In the rows, 128 means zero.
The rows of D fall into a few groups, which share some directions, and each row is roughly a mix of its group's hidden directions.
D (156 x 12):
[[154 147 161  68 158 138 144 130  98 160 144 149]
 [144 134 136  85 149 108  77 161  88 129  98 110]
 [109 165 132  83 114 127 131 129 120 192 120 166]
 [177 110 122 106 134 129 104 191 144 163 137 111]
 [170  99  96 150 127 106 128  80  95 126 110  92]
 [107 127  65 161 131 132 126  98 171 122 163 117]
 [133 140  88 156 151 110 154 174 125  91 165 153]
 [ 99 130 161 124 123 111 165 133  92  97 129 188]
 [ 88 138 177 128 142 164 164 137  84 126 147 111]
 [147  95 128 144 144 139 159 117  92  74  84 145]
 [159 137  93  84  71 120 157 148 142 112 143 110]
 [ 97 111  89 160 121  70 126 143 173 122 131 142]
 [112 125 173 122  65 140  88 156 136 129 111 149]
 [107 134  70 125 157 160  83 132 101 132  99 147]
 [ 95 129 108 156  82 130 130 105 154  70 141 151]
 [164 175 111 143 110 157 106 138 170 107 169 129]
 [157 130 154 133 156 176 147 114 135  70 141 100]
 [107 168 147  87 136 114 178 160 168 137 130 134]
 [124 159 136 116 127 179 150 142  67 110  98 141]
 [ 91 144 136 146 127 181 163 157  86 101 146 129]
 [132 142 142 192 130 136 164  90 149  93 153 133]
 [143 181 129  96 134 179 126  95 103  94 118 129]
 [143 180 147 145 107 140  99 184 129 160 138 148]
 [ 71 118 127 101 142 116 192 131 125  98 127 116]
 [121  93 155 113 174 117 127 174 169 156 142 111]
 [159 106 188 117 102 122 138 118 104 167  99 103]
 [150 116 138 159 110 124 104 177  72 149 160 133]
 [132 102 163 107 103 131 122 109  56 132 128 159]
 [149 164 108  85 150 131 149  84 141  88 152 148]
 [160 128 106 105 115 114 102 143 143 205 137 139]
 [115 116  96 132 140  66 126  78 130  88 125 118]
 [ 80 141 108 142 157 109  89 120 119  86  85 133]
 [128 121 112  91 156 138 144 152 102  82 122  70]
 [161 127 156  97 101  96 175 155 102  94 118 139]
 [138  62 137 119 145 100 142 119 116 177 121  96]
 [166  81 101 155 144 136  73 126 102 151 125 128]
 [149 125 154 162 108 166  69 118 153 153 144 109]
 [134  90 154 167 137 157 142  67 149 136 109 113]
 [100 172 137  84 147 125  95  87 106 140  95 136]
 [114  89 117 150 108 122 126 109 172  68 159 132]
 [151 132 141 112 125 166 115  95 117  58 155 140]
 [157  72 113 151 122 116  67 105 124 119 114 120]
 [146 124 173 164 159 107 173 104 126 146 149 162]
 [119 146 185 105 129 136 139 131 113 191 112 156]
 [179 180 130 107 161 120 123 117 140 158  94 148]
 [117  77 119 120  70 110 103 165 114 138 100 127]
 [154  75 144 111 119 158 126 106 133 182 126 163]
 [101  88 114 159 115 146 164 170 110  91 157 132]
 [123 129  80 134 125 115  61 160 129 126 106  97]
 [ 75 111 121  71 144  93 124 119 134 139 117 165]
 [130 111 111 136 125  74 178 102 143 107 159 163]
 [135 170 162 108 139 192 170 121 128 125 131 112]
 [128 120 121 173 103 144  99 124 174 122 185 110]
 [180 115 127 167 151 135 146 147  93  94 115 166]
 [116 113 101 129 125 154  74 183 142 161 104 129]
 [ 89 160 166 131 138  98 165 144 165 105 123 161]
 [ 94 128 106  80 126  93 137 130 107 137  66 119]
 [141 111 105  92 147  87  68 109 164 132 128 133]
 [ 70 149 126 120 114 136 176 166 132 107 150 156]
 [ 85 134  79 127 150  85 158  86 137 126 135 145]
 [173 107 117 115  91 144 176 109 161 138 135  91]
 [ 94 155 136  93 101 157 147 100  74 152 123 144]
 [135 106 104 182 127 135 116  71 125  90 114 152]
 [135 134 137 187 129 120 153 103 129 161 164 175]
 [162 127 160 107 165 150 152 110 112  70 151 135]
 [ 99  84 160 134 154 134 123 137  98 102 178 157]
 [150 161 169 104 140 178 178 119 121 121 151 128]
 [130  83 154 118 120 125 121  78  85  81 115 123]
 [114 126  93 148  86 135 159  77 170 127 153 135]
 [137 136  98 135 177 110  86 144  81 119 106 159]
 [143 123 145  73 111 153 135 144 142 170 117  76]
 [ 73 160 129 155 104 146 120 140 104 102  82 145]
 [135 160 174 133 112 144 121 121 127  55 115 110]
 [ 88 130  81 158 133 102 126 134 184 121 104 108]
 [139 110 124 164 116 137 184  79 166 140 148 131]
 [ 98 143 113 148 146  75 114 104 176 152 145 155]
 [114 172  96 127 160 178 139 128 122  80 150 126]
 [ 95  74 150 104 160 119 175 109 142 131 115 108]
 [186 123 134 111 168 154 145 100 136 112 147  85]
 [ 56 153 108 103 123 139 127 125 173 121 107 135]
 [122 100 183 126 150 101 119  71 108 135 143 151]
 [ 88 142 146 139  77 151 105 134  85 114 107 162]
 [162 177 136 131 177 137 148 149 125 166 146 157]
 [ 89 118 135 140  57 131  92 156 118 111 120 115]
 [168  85  86 154 160 100  99 134 120 126 141  99]
 [141 132 172 175 118 143 123  98 158 174 155 145]
 [141 157 131 162  98 189 148  98 113 104 133 103]
 [ 92 169 121 121 132  95  79 167 131 132 167 131]
 [149  97 106 132  80 132  94  75 120 100 105 121]
 [ 95 136 123 105 115 130 157 101  51 121 138 119]
 [143  68 130 106 158 149 151 174 100 128 139 108]
 [109 133 126 105 184 125 165 127 135 157  84  91]
 [124 139 103 140 164 122 183 134 189 146 147 126]
 [134 123 147 135 103 129 199  87  89 122 132 139]
 [156 178  77 156 119 151 163 135 144 115 103 133]
 [100 125 140 158  78 162 169 143 105 127 124  87]
 [112 156 107 160 149  86 126 109 152 159 176 155]
 [121 160 149 194  88 136 138 124 150 133 156 154]
 [143 190 153 116 148 126 151  95 126 165  92 123]
 [111 103 112 144  58 156 134 148 104 113 107  99]
 [ 94 149 168 149 156 137 162  77 102 119 150 140]
 [112  86 146 117 152  59 121 109 139 148 133 155]
 [ 98 130 147 150  64 162 130 101 164 116 148 133]
 [148 110 139 132 125  61 122 110 160 174 107 147]
 [ 81 156 126 149 118 124 123 168 119  86 156 170]
 [151 161 131 142  95  94 103 164 116 103 164 166]
 [103 139 135  99 171 150  97 135 144  63 118 136]
 [163 106 146 143 110 102 100 179 119  91 145  94]
 [149 147  86  99 149 120  77 166 152 130 120 161]
 [150 166 112 114 125 109 145 122 116 153  58 156]
 [195 121 130 101 133  96  76 129 118 150 127 123]
 [173 120 127 149 136 128  74 106  68 125 128 129]
 [131 160 170 136  97  98 142 139 102  72 149 109]
 [137 174 152 102 137 194 153 111 128 103 134 119]
 [128 187 127 151 130 131 162 147 181 153 150 141]
 [121 119 109 131 168 170 156  81 174 135 108 139]
 [ 90 153 150 142 162 110 143 191 139 121 112 156]
 [129 143 105 139 151 104 196 117 132 157 173 129]
 [154 165 172 114 128 162 145 140  72 138 134 151]
 [174 121 151 137 144 148  70 161  94 121 105 124]
 [130 109 158 101 150  91  67 114 147 157 145 146]
 [ 90 120 161 139  89 166 101 168  94 137 146 131]
 [200 108 137 122 165 120 114 102 155 119 154 134]
 [165 134 109 153  99 127  89 161 116  72 146 141]
 [144 147 139 138 168 105 144 170  99 180  97 117]
 [118 150  83 190 135 103 126  96 164 126 141 124]
 [135 115  96  68 151 125 163 135 103 133  85 107]
 [134 150 148 147 113 178  81 157 139 171 150 139]
 [181 113 112 139 121 119 105 154 105  64 120 116]
 [144 122 108 141 137  97 121  54 170 116 139 117]
 [ 92 114 165 164 111 145 135 176 122 145 175 129]
 [153 174  89 138 118 153 153  97 114 104  82 140]
 [137  99 101 124 160 147 104  76 120 146  79 107]
 [139 133 135 108 127  86  76  92 170 166 123 115]
 [133 193 148 122 132 120 177 117 129  88 147 107]
 [138 108 157 171  99 138 151 133 109  76 162 103]
 [141 122 107 119 133 160 105 194 110  83 122 105]
 [134 146 167  99 100 144 133 141  83 171 144 167]
 [141  87 143 119 110 138  98  76 131  81  99 110]
 [134 153 127 164 130  80 176 158 131 126 146 170]
 [106 176 146 151 134 175 170 134  87 121 126 143]
 [163 112 153 101  84 136  82 108 120 120  94  97]
 [113 117 111 185 107 148 156 143 154 106 176 109]
 [177 122 165  92 113 117  93 116 105 154  92 111]
 [ 87 118 114  76 139 111 124 133  87  94  98 101]
 [ 65 120 151 128  83  96 133 144 157 120 117 153]
 [ 88 144 116  96 152  85 171 117 137 118 122 173]
 [180  89 142 131 142 137 139  81 116 139  83 112]
 [119  59 128 121 137  84  82 145 134 133 139 137]
 [143 175 142  99 173 131 112  68 138 133 125 120]
 [155 109 141 147 157 159 171  97 129 181 109 142]
 [122 131  89 121 150  92 114 146  88  69 112 147]
 [137 127 154 161 184 128 138 182 130 126 105  97]
 [182 150 114  75 159 130 135 133 129 130  86 107]
 [ 88 122  87 128 148  73 145 103 134 103  95 142]
 [195 109 105 104 143 124 117 126 131 181 147 115]]
One row of each group comes first, with its name. Which group is each row after those in?
[128 123 115 151 115 125 130  56 157  83 120 104]
Z
[142  88 140 151 144  99 114  84 165 119 177 126]
T
[151 107 162  84 120 126 125 112 139 158 104  68]
E
[107 102 165 149 112 138 169 162 155 177 139 110]
G

[129 104 107 149 148 117  95 124 144 189 120 177]
Z
[ 95  61 158  98 124  97 110 143 107 134 137 117]
T
[158  91 126 179 149 125  90 146 170 102 122 125]
Z
[140 156 176 160  72 116 108 109 122 130 142 162]
Z
[191 126 122 158 118  91 148 139 129 150 174 140]
G
[ 84 151 148 135 147 174  98 169 122 162 133 148]
E
[128  77 142 174 138 131 101 148 113 118  97  82]
G
[117 101  96 161 122  67 146 110 138  89 134 151]
G
[181 108 130 171 162 168 138 150 105 119 113 147]
E
[150 126  94 180 174  97 115 131 131 161 148 150]
Z
[187  84 140 140 111 152 114 160 115 151 159 114]
Z
[156 190 132 168 106 162 159 144 141 127 147 124]
G
[ 78 113 125 151 101 151  89 146 133 150  85  98]
G
[ 93 128  87 163 168 129 153 126 161 165 132 157]
Z
